128 stands for zero in the data rows.
How far apart are the two rows of each pair, measured in a hidden way? 0 means very close, and 40 very far. Two or three weighted sums of its numbers give each row a place; it is the straight-line distance between the places.
126 141 111 171 146 72 95 124 87 78 67 75 141 145 164 62 54 67 207 102 74 80
133 118 139 152 134 141 127 140 121 143 147 171 120 89 112 173 146 150 100 111 160 135 >> 18
119 165 139 120 149 83 95 145 97 99 96 110 126 99 142 102 145 97 117 106 101 97
102 92 83 154 108 134 174 89 153 151 144 106 114 141 91 111 104 155 103 157 128 177 >> 21
102 108 96 118 136 130 141 92 158 170 131 101 101 146 101 122 120 154 104 169 151 172
138 160 147 102 145 82 92 167 85 96 84 109 103 117 142 99 147 89 117 96 98 94 >> 18
116 123 124 112 127 138 134 107 163 159 155 127 111 99 125 136 121 140 125 162 140 155
111 116 127 95 107 135 134 112 163 156 134 139 126 111 123 155 171 135 124 151 155 128 >> 5
183 109 134 118 144 149 131 172 92 96 129 163 104 147 118 136 161 124 122 91 112 105
125 155 138 127 109 125 114 131 128 118 141 120 106 146 145 121 117 122 146 131 117 129 >> 18
178 121 143 123 107 147 123 167 97 106 135 151 157 170 129 129 156 121 133 97 115 114
102 113 102 146 70 124 139 98 163 160 139 116 120 114 106 130 130 147 110 167 146 158 >> 17
118 126 126 109 138 142 135 119 140 151 145 143 153 181 117 155 166 156 116 133 156 151
107 101 107 155 111 144 157 99 167 157 128 129 135 114 107 144 120 143 120 156 154 145 >> 6
120 124 121 120 115 154 151 113 157 134 171 130 172 131 126 136 181 150 144 152 126 153
108 100 95 135 102 155 166 94 157 156 153 108 145 104 101 116 74 159 114 159 136 177 >> 20
93 104 94 122 107 106 141 97 153 153 108 117 144 130 95 138 139 148 101 155 163 132
123 134 128 166 115 152 142 119 149 134 154 130 116 129 134 135 97 146 154 147 135 146 >> 8
172 118 147 120 106 163 130 160 108 114 140 160 115 176 135 142 154 128 139 103 122 117
122 138 133 131 149 141 134 123 147 137 159 134 146 82 130 141 138 145 135 144 135 148 >> 16
172 143 138 131 147 125 106 142 99 101 140 107 138 134 145 93 166 104 147 105 95 121
137 140 136 112 99 139 117 114 142 144 190 116 129 128 136 114 152 127 125 150 111 166 >> 27
166 150 125 94 104 98 97 135 85 87 112 83 93 109 148 69 133 85 156 98 83 103
159 148 147 99 84 95 97 178 83 88 101 120 124 170 142 97 131 90 131 91 91 91 >> 9
121 125 141 36 149 144 129 134 145 140 126 156 89 157 132 169 134 135 130 130 157 125
179 107 136 146 104 163 139 158 102 106 147 169 126 114 116 143 98 134 121 93 119 117 >> 21
139 93 115 117 159 168 166 124 117 136 131 174 122 91 99 164 76 156 101 103 160 132
124 128 152 132 107 135 119 122 161 153 140 139 117 151 142 149 137 119 131 153 140 130 >> 35
125 139 164 121 115 119 112 150 133 125 117 159 120 167 150 160 135 112 134 122 137 104
98 99 87 103 108 127 149 87 163 169 122 99 170 101 95 115 161 142 101 176 146 170 >> 16
98 92 84 94 129 130 166 90 153 163 126 106 76 135 87 118 109 160 96 153 150 171
122 150 121 146 99 80 99 127 95 83 85 83 168 112 164 73 139 77 193 110 78 85 >> 34
182 97 123 185 107 169 150 152 96 103 139 167 125 133 106 140 112 140 113 90 118 117
123 161 144 160 196 100 105 142 112 106 125 125 120 136 143 119 110 110 132 114 107 108 >> 17
173 136 141 123 152 140 116 143 104 103 157 124 135 95 140 104 143 112 146 105 95 121
130 162 146 145 179 89 93 158 90 97 97 111 85 146 142 101 102 94 118 99 98 95 >> 9
138 135 164 109 162 133 111 141 142 135 118 143 133 136 158 146 108 109 142 131 132 116
106 111 104 173 111 139 162 102 160 143 142 122 128 133 109 133 142 157 127 157 142 150 >> 11
117 114 118 130 140 149 163 117 154 134 139 142 127 145 118 152 110 152 140 139 147 138
188 116 133 104 126 146 125 157 94 101 134 136 120 140 124 113 154 120 133 96 105 116 >> 4
163 139 152 131 142 134 114 150 113 112 157 139 79 73 142 126 132 118 134 109 109 125
115 123 121 167 141 150 146 113 159 143 148 128 150 120 127 142 119 150 142 152 142 148 >> 20
97 87 79 123 152 131 174 87 147 162 116 105 140 107 83 118 165 159 93 149 152 165
96 94 87 117 123 129 162 93 154 155 114 118 140 96 92 135 132 157 101 151 162 142 >> 7
140 134 172 163 150 98 100 154 113 108 100 135 87 123 165 121 139 85 128 111 101 90
111 138 126 135 115 124 121 114 149 153 152 127 119 98 124 136 107 144 114 153 141 149 >> 10
120 149 131 117 97 126 117 117 144 122 144 108 107 127 151 110 130 116 160 152 109 130
150 146 157 134 156 115 101 172 99 109 116 140 144 147 139 127 171 111 120 99 115 102 >> 16
128 152 157 100 144 104 103 142 121 120 125 132 169 154 152 130 116 105 124 123 116 109
120 124 141 102 144 137 128 119 164 150 142 141 123 107 136 153 151 127 133 154 142 135 >> 7
132 155 148 121 115 123 108 147 114 114 128 129 111 148 144 125 122 118 136 116 117 116
159 147 150 109 120 102 97 177 84 95 99 120 111 159 141 102 149 96 124 92 97 95 >> 6
101 84 82 138 176 134 181 93 135 151 119 121 169 142 84 132 128 161 87 125 157 151
114 150 146 92 119 114 110 129 139 140 127 131 145 98 139 146 159 124 120 138 141 125 >> 12
116 122 120 151 123 151 155 114 159 135 142 131 145 151 125 143 123 150 149 149 139 143
141 147 145 104 134 129 108 123 132 133 177 121 112 88 141 113 136 115 124 137 107 146 >> 34
126 151 137 136 103 121 115 132 124 103 127 116 121 133 158 111 92 108 176 128 103 112
164 94 122 143 91 170 159 140 106 122 142 185 142 143 101 161 118 153 101 95 142 126 >> 3
92 86 73 134 175 119 172 83 155 154 115 91 107 146 82 104 99 151 95 169 138 165
149 145 131 137 107 113 106 135 98 90 117 95 169 115 160 80 161 91 185 107 85 102 >> 14
119 133 146 130 154 138 122 130 153 144 140 147 130 95 141 159 133 130 133 141 147 124
146 154 149 180 121 112 102 163 99 101 117 127 135 153 146 114 67 107 137 101 103 105 >> 9
103 88 87 125 154 134 169 95 136 156 125 130 116 116 85 140 149 164 92 127 160 150
119 162 139 148 168 86 99 141 101 96 105 114 129 152 150 103 141 93 134 108 92 91 >> 21
120 161 135 125 136 110 105 127 121 112 131 110 150 146 148 107 115 111 140 128 104 118
88 80 66 129 160 103 174 79 152 159 86 80 118 188 75 93 124 147 84 174 139 166 >> 10
99 92 86 112 98 137 173 93 154 151 116 119 120 73 90 133 113 155 102 146 158 144
109 99 100 109 120 140 150 103 139 161 130 134 110 110 94 149 97 160 97 130 166 153 >> 19
175 103 132 138 138 176 148 144 109 117 151 165 176 146 115 142 118 142 121 101 126 129
98 93 83 129 122 127 169 88 151 161 121 104 105 139 88 121 112 159 95 154 150 170 >> 25
172 119 146 128 97 160 129 158 111 112 131 148 125 121 140 132 117 120 148 106 118 118
137 150 113 162 153 82 98 122 89 79 92 78 134 127 158 63 170 76 194 105 74 90 >> 9
167 94 125 99 152 170 158 143 103 117 139 187 152 122 100 159 106 149 100 93 140 123
133 137 147 122 66 136 124 145 126 128 155 161 131 174 130 158 144 141 122 115 142 127 >> 28
122 116 121 170 125 165 161 114 157 133 146 126 80 136 127 137 152 146 157 147 136 143
110 150 133 131 164 119 112 126 136 140 134 129 139 108 128 142 91 139 119 136 144 134 >> 13
137 129 165 127 132 135 118 156 130 123 124 166 142 113 152 163 105 117 137 116 136 105
105 138 125 155 128 112 114 115 145 153 120 127 154 119 122 147 102 138 111 146 160 134 >> 3
133 144 152 135 157 131 116 149 124 128 143 151 114 113 137 153 131 135 123 116 137 125
145 142 155 147 123 138 118 158 116 113 144 152 114 149 145 141 111 126 140 109 120 115 >> 2
114 133 131 113 89 138 128 117 154 150 146 134 109 162 130 147 112 141 130 151 144 142
124 150 141 135 97 136 117 127 138 137 147 122 101 125 142 130 118 134 140 140 131 143 >> 8
118 134 148 161 157 122 121 140 140 133 121 157 168 142 137 169 132 127 128 127 151 113
138 133 176 113 139 119 103 155 128 125 110 149 111 124 163 145 119 96 135 119 126 100 >> 23
122 161 145 152 122 89 98 144 105 100 103 111 109 142 155 103 111 92 136 112 99 97
129 143 143 129 84 136 124 133 138 120 142 131 113 111 151 133 163 124 160 134 120 120 >> 4
159 137 155 164 119 140 117 152 116 116 150 147 174 129 143 137 134 121 135 111 114 123
113 116 117 213 117 147 140 105 165 159 154 126 133 94 119 135 139 143 125 164 140 157 >> 9
131 158 144 115 183 84 95 156 91 91 88 105 112 157 152 93 120 85 132 98 91 87
119 129 122 116 133 151 147 114 155 138 166 130 96 142 127 132 107 150 144 150 131 153 >> 9
129 150 139 133 109 98 100 141 102 92 90 101 122 166 166 90 104 86 177 109 91 92
104 124 122 176 158 116 130 120 143 141 115 140 108 106 116 162 134 143 118 135 164 125 >> 7
171 133 146 112 114 150 118 156 105 108 135 130 158 112 143 117 144 119 149 105 111 121
97 99 91 164 121 116 144 91 161 167 103 105 153 121 96 128 165 147 101 167 158 153 >> 6
122 125 120 116 104 154 144 109 159 148 169 121 106 80 123 129 179 147 134 158 132 167
164 143 141 103 136 124 106 158 93 95 116 113 139 77 149 98 139 100 157 99 94 103 >> 25
125 155 140 136 138 124 118 133 129 116 139 123 189 153 145 126 135 123 150 129 118 123
142 153 155 123 151 113 101 163 101 108 115 128 136 155 147 117 140 107 128 104 111 107 >> 13
100 109 104 109 110 124 133 98 159 165 112 117 153 83 105 139 98 144 107 162 163 142
105 126 118 116 178 124 124 107 155 160 136 125 131 127 115 145 122 143 111 156 154 142 >> 20
140 133 174 165 123 87 93 161 101 99 86 129 98 119 166 115 129 78 124 101 98 82
190 105 127 115 125 155 132 164 89 97 124 150 102 64 115 119 179 123 126 89 107 107 >> 30
95 117 102 143 122 103 123 103 141 151 100 119 87 98 103 145 163 144 100 146 171 126
107 97 102 180 149 147 163 99 167 157 127 128 122 124 105 143 129 146 115 155 153 145 >> 12
123 146 140 147 107 133 121 124 143 138 162 127 110 104 137 133 131 135 130 144 126 144
119 92 107 141 135 161 169 107 138 151 131 149 160 117 96 155 143 158 105 121 162 142 >> 20
119 126 129 137 145 137 127 124 137 152 144 147 122 128 117 160 101 154 111 129 160 145
130 143 153 137 124 124 113 150 117 130 143 158 130 130 128 159 124 135 111 111 143 125 >> 6
125 154 142 113 124 122 119 136 127 118 145 135 108 157 140 134 120 131 138 125 124 127
183 125 138 100 121 135 117 168 92 92 131 139 119 90 133 112 125 113 139 92 95 103 >> 21
161 95 125 129 87 171 152 141 109 129 135 180 124 120 103 163 125 151 103 99 153 130
107 103 93 87 124 143 160 93 160 153 152 107 91 168 101 116 90 154 114 166 132 173 >> 26
87 79 64 148 112 102 174 79 151 157 99 87 153 108 75 92 144 145 83 173 133 162
181 104 132 176 111 152 136 166 93 100 127 168 128 136 112 136 119 128 118 92 114 109 >> 3
148 92 125 161 105 167 151 135 112 136 133 188 163 119 100 174 116 153 97 98 162 127
123 132 131 99 144 152 142 124 152 132 153 139 143 137 136 143 139 144 151 144 136 136 >> 23
140 150 148 78 142 117 104 151 108 105 107 117 111 137 160 110 126 100 159 112 104 106
98 91 85 116 142 132 170 88 162 161 114 109 136 73 94 126 111 146 103 159 156 150 >> 10
116 138 129 127 155 134 133 117 151 138 160 129 106 136 127 141 137 146 135 148 135 148
134 151 140 92 95 138 119 132 128 122 146 118 115 136 147 119 109 126 158 130 119 135 >> 8
126 124 148 132 113 145 133 137 144 137 135 165 141 86 136 171 185 134 134 128 151 119
102 84 88 105 140 135 165 95 132 161 117 131 83 135 83 141 143 163 86 121 168 149 >> 25
121 158 141 144 136 120 107 135 122 122 128 123 104 135 142 127 115 124 132 125 124 123
135 85 104 106 162 165 175 118 112 133 122 171 115 133 87 164 143 154 92 99 160 131 >> 7
105 116 111 71 77 131 131 101 162 168 140 118 108 146 113 133 85 140 111 166 146 157
98 92 81 136 144 130 173 88 153 156 130 104 139 123 90 116 116 157 98 157 140 172 >> 26
95 95 80 98 136 123 171 89 155 148 119 102 102 195 90 115 149 157 104 163 140 161
173 103 131 138 93 165 148 152 104 114 141 176 148 126 111 153 105 142 113 96 132 125 >> 21
116 114 107 138 163 141 142 98 158 159 170 110 157 107 112 117 134 144 118 167 130 179
122 142 133 73 147 142 130 118 149 137 159 125 85 122 138 132 157 137 143 151 127 149 >> 12
104 139 127 149 95 119 115 119 140 145 116 130 84 77 121 149 139 142 116 141 159 127
119 157 141 106 162 98 100 132 115 101 103 102 122 133 162 100 109 92 161 122 99 100 >> 16
122 153 138 107 107 122 112 122 136 131 145 118 124 81 141 123 120 125 140 143 122 135
140 128 175 117 156 130 106 149 133 130 109 150 97 127 166 145 95 98 137 123 126 103 >> 16
124 152 126 133 173 99 99 124 105 97 85 86 119 130 166 81 142 84 187 119 91 98
112 151 137 108 117 121 118 127 135 132 142 134 156 146 131 143 127 138 125 133 137 128 >> 13
114 85 96 110 127 140 164 104 120 151 117 151 138 95 85 158 139 156 85 107 173 141
93 98 86 119 149 110 152 92 154 154 111 109 118 175 90 131 120 154 98 158 160 144 >> 17
122 148 137 72 115 129 121 124 138 136 150 133 125 117 136 139 122 136 131 139 131 140
193 109 126 88 147 131 115 173 80 94 93 131 156 144 117 103 154 108 124 90 100 100 >> 32
101 124 108 145 128 119 127 101 153 161 134 119 125 112 107 135 129 151 108 160 154 154
149 148 126 85 127 101 101 137 90 83 109 92 119 104 154 74 109 85 182 100 79 90 >> 9
87 78 62 127 84 99 161 76 152 172 78 74 117 141 75 90 125 138 79 180 145 167
129 146 148 139 133 134 121 141 134 120 145 140 136 147 145 140 142 129 146 127 125 123 >> 14
104 114 102 135 104 133 139 96 158 162 137 112 131 103 107 130 88 154 111 165 149 165
130 145 145 105 121 140 124 136 134 125 151 136 132 113 144 141 75 131 149 130 125 126 >> 11
85 70 52 145 105 89 197 72 137 149 55 64 117 103 67 73 81 128 72 160 129 150
142 137 155 127 101 146 116 139 136 126 141 137 115 139 159 131 162 115 152 130 117 119 >> 22
158 90 120 131 149 175 157 136 107 133 128 178 143 134 99 167 146 153 97 98 157 131
129 141 144 125 157 141 123 136 132 138 148 143 118 123 134 152 103 144 128 127 142 138 >> 12
157 134 146 186 110 153 131 146 120 110 162 145 153 136 143 135 114 128 155 113 111 123
102 112 101 124 130 136 146 96 158 158 125 110 139 90 106 134 133 154 115 163 156 155 >> 9
114 126 116 169 109 139 139 104 155 150 166 119 80 135 114 128 105 153 121 157 134 171
112 121 125 125 131 125 130 121 134 151 145 145 116 112 110 161 158 152 104 126 160 141 >> 12
95 91 77 104 140 119 171 84 157 153 124 95 129 161 87 105 134 153 98 170 131 172
162 98 128 167 123 171 147 147 107 131 134 183 152 131 106 166 116 150 105 97 151 127 >> 18
107 113 103 125 131 138 144 98 159 157 155 114 139 136 108 123 138 152 116 166 139 170
116 168 136 122 127 76 89 142 90 99 76 100 123 172 138 91 111 88 112 102 98 96 >> 1
118 142 132 149 118 136 133 127 144 127 154 136 134 150 135 142 142 141 148 138 132 133
102 101 102 94 108 122 141 93 172 167 123 111 163 126 104 126 92 132 106 174 146 150 >> 3
143 128 147 99 168 155 134 146 128 127 156 166 159 76 132 158 124 143 133 117 139 126
112 162 139 95 143 105 102 126 123 136 118 118 150 150 132 129 133 124 113 131 134 128 >> 22
151 150 149 164 149 110 100 164 94 100 106 117 140 137 151 104 129 99 143 102 100 101
121 137 137 96 117 137 121 128 134 148 147 143 62 145 126 154 111 150 118 130 154 142 >> 34
127 151 137 134 85 132 119 130 133 121 148 123 137 137 144 123 176 130 151 132 120 132
112 128 129 145 149 135 137 122 150 139 135 142 92 174 127 158 134 146 133 138 153 129 >> 8
130 161 146 106 142 89 94 152 92 95 90 106 109 135 153 94 142 89 136 101 96 94
140 138 146 121 156 145 132 145 131 111 149 145 98 135 149 143 106 129 160 121 120 118 >> 2
121 131 128 130 109 149 135 112 156 145 166 119 134 122 132 129 154 143 141 157 129 155
121 155 140 134 133 124 112 128 132 130 144 122 102 84 141 129 142 124 134 139 127 135 >> 2
87 83 68 138 125 107 174 81 150 156 104 90 161 112 78 101 134 151 87 169 139 162
127 147 131 103 134 139 124 119 143 134 166 117 138 105 137 122 150 137 140 148 119 156 >> 20
109 103 95 147 194 148 172 97 153 144 140 116 139 120 102 129 119 161 117 149 144 161
119 118 130 96 160 150 142 127 145 140 134 159 123 93 124 170 117 148 129 128 161 126 >> 5
87 80 64 115 99 103 165 77 153 168 80 82 93 140 76 95 150 144 80 173 148 161
105 114 106 103 111 126 135 99 165 163 145 117 106 110 108 128 138 141 111 169 143 161 >> 13
124 143 133 141 115 139 132 125 144 129 163 132 170 147 136 135 118 139 145 142 125 142
88 79 66 137 136 106 172 79 155 161 84 87 177 162 76 103 110 147 86 169 151 151 >> 13
110 142 127 156 102 121 119 113 145 152 148 120 107 91 124 136 134 141 116 153 143 152
123 155 138 122 96 129 113 131 128 127 136 122 154 157 142 128 127 130 138 131 125 132 >> 10
91 81 71 81 77 119 177 81 157 162 88 92 123 155 80 105 129 146 90 164 147 151
149 106 133 92 152 180 161 138 134 125 147 170 130 149 125 160 96 141 140 113 138 125 >> 9
105 113 109 152 130 129 133 98 163 170 142 113 134 145 109 128 128 142 108 169 147 161
155 81 107 157 104 175 171 128 99 128 116 179 84 134 87 160 117 155 88 93 159 127 >> 21
135 154 131 90 140 79 96 149 84 79 81 93 147 167 158 75 169 77 162 95 77 83
151 123 148 199 168 172 137 142 130 132 156 155 101 82 135 149 109 141 140 119 137 136 >> 16
177 113 143 101 111 161 128 162 103 113 136 163 108 144 124 141 104 130 124 98 123 117
115 126 119 119 113 148 138 108 157 153 160 118 89 88 122 133 111 150 127 160 141 164 >> 10
107 106 102 114 137 146 160 99 151 152 137 123 141 156 103 137 127 163 114 148 152 160
93 107 93 169 106 107 133 93 150 159 97 109 171 160 95 134 111 149 98 156 168 140 >> 12
101 118 104 140 132 123 139 101 153 155 136 118 141 158 107 137 114 157 110 159 154 151
143 130 174 85 146 111 102 171 110 107 100 155 146 173 160 139 122 91 131 103 113 86 >> 2
119 140 153 139 177 124 118 143 138 129 127 154 114 100 144 160 109 123 135 127 140 111
122 142 164 115 108 116 105 140 140 138 116 142 138 186 154 152 146 108 129 133 137 110 >> 22
157 146 143 142 130 102 102 165 90 86 106 113 132 149 153 96 133 91 154 95 87 90
122 144 157 109 110 117 111 142 136 130 122 147 116 111 149 155 129 116 129 128 135 109 >> 14
138 141 139 106 180 149 125 124 141 130 174 125 112 135 144 122 65 132 148 139 118 146
139 130 167 91 97 139 115 153 133 127 120 162 127 162 154 157 109 112 139 120 135 109 >> 14
94 102 88 113 107 113 147 91 156 157 130 111 154 108 91 126 90 156 98 163 150 159
94 86 77 174 115 121 173 85 155 158 99 99 159 114 85 117 136 151 95 158 155 149 >> 4
99 104 94 127 128 132 156 95 161 150 130 114 133 94 100 129 128 155 115 162 147 153
144 145 129 93 139 113 110 132 104 86 124 103 142 161 157 85 133 94 185 110 82 100 >> 13
122 160 142 143 129 111 106 132 122 125 126 117 85 121 140 121 126 120 127 127 124 125
103 95 91 146 85 140 174 94 150 149 136 119 107 134 92 130 107 164 105 144 150 155 >> 11
91 90 75 150 151 115 173 84 156 153 114 95 115 128 83 109 128 153 97 166 140 166
128 117 131 121 143 151 138 127 135 149 144 156 131 123 117 164 130 154 112 124 160 143 >> 7
187 108 132 160 110 148 126 168 88 100 113 150 151 119 118 123 136 121 123 92 112 109
132 158 146 148 168 97 95 156 94 100 95 110 103 145 150 101 127 95 133 103 99 96 >> 26
169 125 155 102 117 147 118 162 108 117 137 155 77 82 135 142 122 124 127 104 126 119
159 130 159 137 161 142 118 158 119 123 149 163 152 76 136 150 91 124 124 109 126 122 >> 17
111 129 127 132 107 130 131 111 157 150 141 129 104 130 125 146 168 144 125 156 147 147
122 157 139 127 172 119 111 134 124 111 129 119 128 138 151 115 111 115 153 126 110 115 >> 18
100 132 113 98 115 114 119 107 144 158 116 114 119 118 112 141 102 146 106 152 164 145
88 74 64 120 201 109 185 78 153 157 85 84 116 120 75 92 125 140 83 167 137 148 >> 20
121 154 142 138 135 122 112 126 134 137 142 125 151 121 138 129 77 128 126 140 131 139
170 120 146 126 90 159 136 158 112 106 147 156 137 150 136 138 172 126 151 104 114 115 >> 3
118 157 134 129 136 93 94 128 108 100 83 91 172 85 166 89 157 84 164 119 95 97
142 132 171 121 137 91 94 157 100 100 81 125 114 166 165 106 144 77 123 102 94 83 >> 32
137 141 128 120 133 106 104 133 99 87 96 94 180 114 166 78 136 86 199 108 84 88
117 122 125 110 136 147 150 124 149 131 139 148 145 134 126 159 150 150 142 133 149 129 >> 16
101 97 95 136 134 133 155 91 168 165 123 112 109 164 100 126 121 142 108 170 150 154
132 135 144 150 115 151 133 138 141 127 152 152 90 134 140 153 130 138 146 129 132 126 >> 8
112 83 91 164 84 149 174 98 124 155 103 141 156 106 82 150 145 156 86 113 171 143
114 121 122 141 108 143 132 107 166 162 150 125 81 137 121 134 111 139 119 164 140 155 >> 37
110 115 126 115 120 139 134 111 166 158 129 136 138 143 126 155 120 132 125 156 155 132
161 99 134 103 162 172 145 149 109 127 135 186 132 155 108 168 120 147 105 98 150 123 >> 15
100 129 121 77 115 103 120 119 135 138 104 135 142 161 115 159 118 138 111 133 165 117
118 115 117 132 135 149 151 115 143 147 151 143 124 158 112 151 84 163 116 133 155 156 >> 11
175 109 134 144 115 169 144 146 109 115 163 161 87 149 116 137 150 140 121 100 120 130
155 142 145 120 151 143 117 147 112 106 147 124 120 139 152 112 111 115 165 110 104 114 >> 12
155 139 154 122 104 138 118 165 109 108 143 151 107 150 143 138 95 123 140 104 115 114
146 125 177 139 127 107 96 156 114 114 84 139 106 101 170 128 127 81 128 110 110 92 >> 16
127 146 135 135 142 136 126 120 142 133 167 121 108 143 138 125 120 137 142 145 121 155
153 89 116 117 142 173 162 133 108 135 120 180 117 143 96 166 104 155 97 98 160 131 >> 22
114 158 124 96 172 84 93 123 102 94 71 84 168 99 164 79 162 81 174 118 89 93
130 128 136 149 161 164 144 125 152 133 152 139 178 125 142 141 103 139 161 141 131 133 >> 11
123 153 134 88 123 119 112 120 132 114 135 105 184 123 152 102 122 111 160 141 104 122
119 159 131 128 102 75 94 138 93 87 77 89 152 105 161 79 114 78 157 105 82 86 >> 18
118 162 141 102 102 99 102 129 118 116 117 112 146 147 143 113 125 108 127 127 111 117
110 151 134 119 100 113 112 124 136 144 139 127 76 129 126 139 160 138 113 139 146 139 >> 17
172 122 143 140 125 168 130 153 112 117 152 153 106 122 133 133 111 131 140 106 120 127
169 112 141 119 131 164 136 152 112 121 154 171 162 128 122 153 112 140 116 103 132 128 >> 12
140 157 144 155 139 96 98 155 94 94 100 107 170 106 151 98 144 95 144 102 93 98
130 133 139 95 93 156 135 129 149 133 151 139 115 152 145 143 149 138 155 139 135 135 >> 28
119 163 142 127 154 82 97 139 103 96 95 103 146 140 155 101 117 89 138 111 96 95
113 163 146 133 114 95 100 138 110 120 118 128 164 137 133 128 83 114 110 116 122 110 >> 2
122 136 154 105 126 134 119 133 150 140 132 148 139 92 147 154 125 122 134 140 140 123
114 133 120 141 73 138 136 115 151 144 164 129 126 130 121 139 131 151 129 148 137 154 >> 9
109 112 105 142 165 145 155 99 160 151 147 118 178 106 111 130 128 155 124 162 141 161
161 140 148 150 143 122 113 165 98 92 129 134 143 109 149 116 153 106 153 99 95 100 >> 3
126 147 169 132 112 95 98 156 116 111 99 139 112 162 161 134 127 93 124 112 113 91
134 120 138 165 111 162 144 132 143 138 158 159 133 111 127 162 84 150 131 126 146 134 >> 15
162 140 148 83 107 126 108 165 98 96 119 127 92 146 152 107 169 103 156 99 97 100
93 90 78 116 130 119 168 87 155 156 102 106 113 162 88 122 159 154 97 157 157 149 >> 4
124 134 134 105 134 145 140 126 151 128 148 140 110 159 137 148 146 140 151 143 136 135
189 105 124 145 102 142 127 170 84 90 114 145 150 142 114 112 131 115 126 87 99 99 >> 25
112 166 138 128 161 83 98 134 104 103 111 113 130 97 137 107 161 100 115 112 102 101
169 137 145 129 128 136 117 162 100 99 137 136 108 149 144 115 152 112 150 100 102 108 >> 8
90 84 72 177 82 111 176 82 155 157 103 89 102 118 79 103 147 146 89 168 141 157
161 147 136 125 131 111 106 149 91 86 123 107 118 78 153 88 125 95 169 98 82 96 >> 14
117 148 133 215 141 126 119 125 137 136 148 134 150 85 130 140 125 141 125 135 137 137
190 111 130 114 134 146 122 165 86 98 118 136 143 143 119 111 67 115 127 91 102 107 >> 5
144 146 143 99 102 116 110 151 105 93 119 117 170 149 161 104 116 99 171 106 92 98
119 166 140 121 111 84 97 146 96 100 104 113 153 107 136 106 104 98 112 103 101 97 >> 7
128 145 135 87 131 144 129 128 139 123 164 128 116 165 139 128 119 139 150 138 120 139
129 154 142 135 169 103 100 145 104 95 100 110 70 60 161 98 148 92 163 109 96 93 >> 20
122 127 121 78 134 151 152 115 150 133 167 130 176 95 124 136 93 155 143 145 133 157
133 144 150 117 133 135 121 143 130 121 142 147 119 136 146 145 131 127 143 124 127 119 >> 21
140 155 144 175 145 101 101 156 95 95 106 114 105 138 151 100 112 97 146 102 94 97
151 148 149 131 161 116 105 162 98 95 118 121 145 136 154 106 139 102 154 101 93 97 >> 12
147 158 112 140 133 79 88 119 78 86 89 68 174 140 146 54 145 72 147 99 76 95
106 106 98 133 128 144 161 97 161 149 143 114 110 118 104 125 148 157 119 161 141 162 >> 12
92 94 79 139 148 109 154 84 156 162 107 96 145 124 86 109 174 148 92 172 149 163
122 163 143 116 131 97 103 142 110 108 112 121 106 168 144 118 122 108 129 115 111 111 >> 19
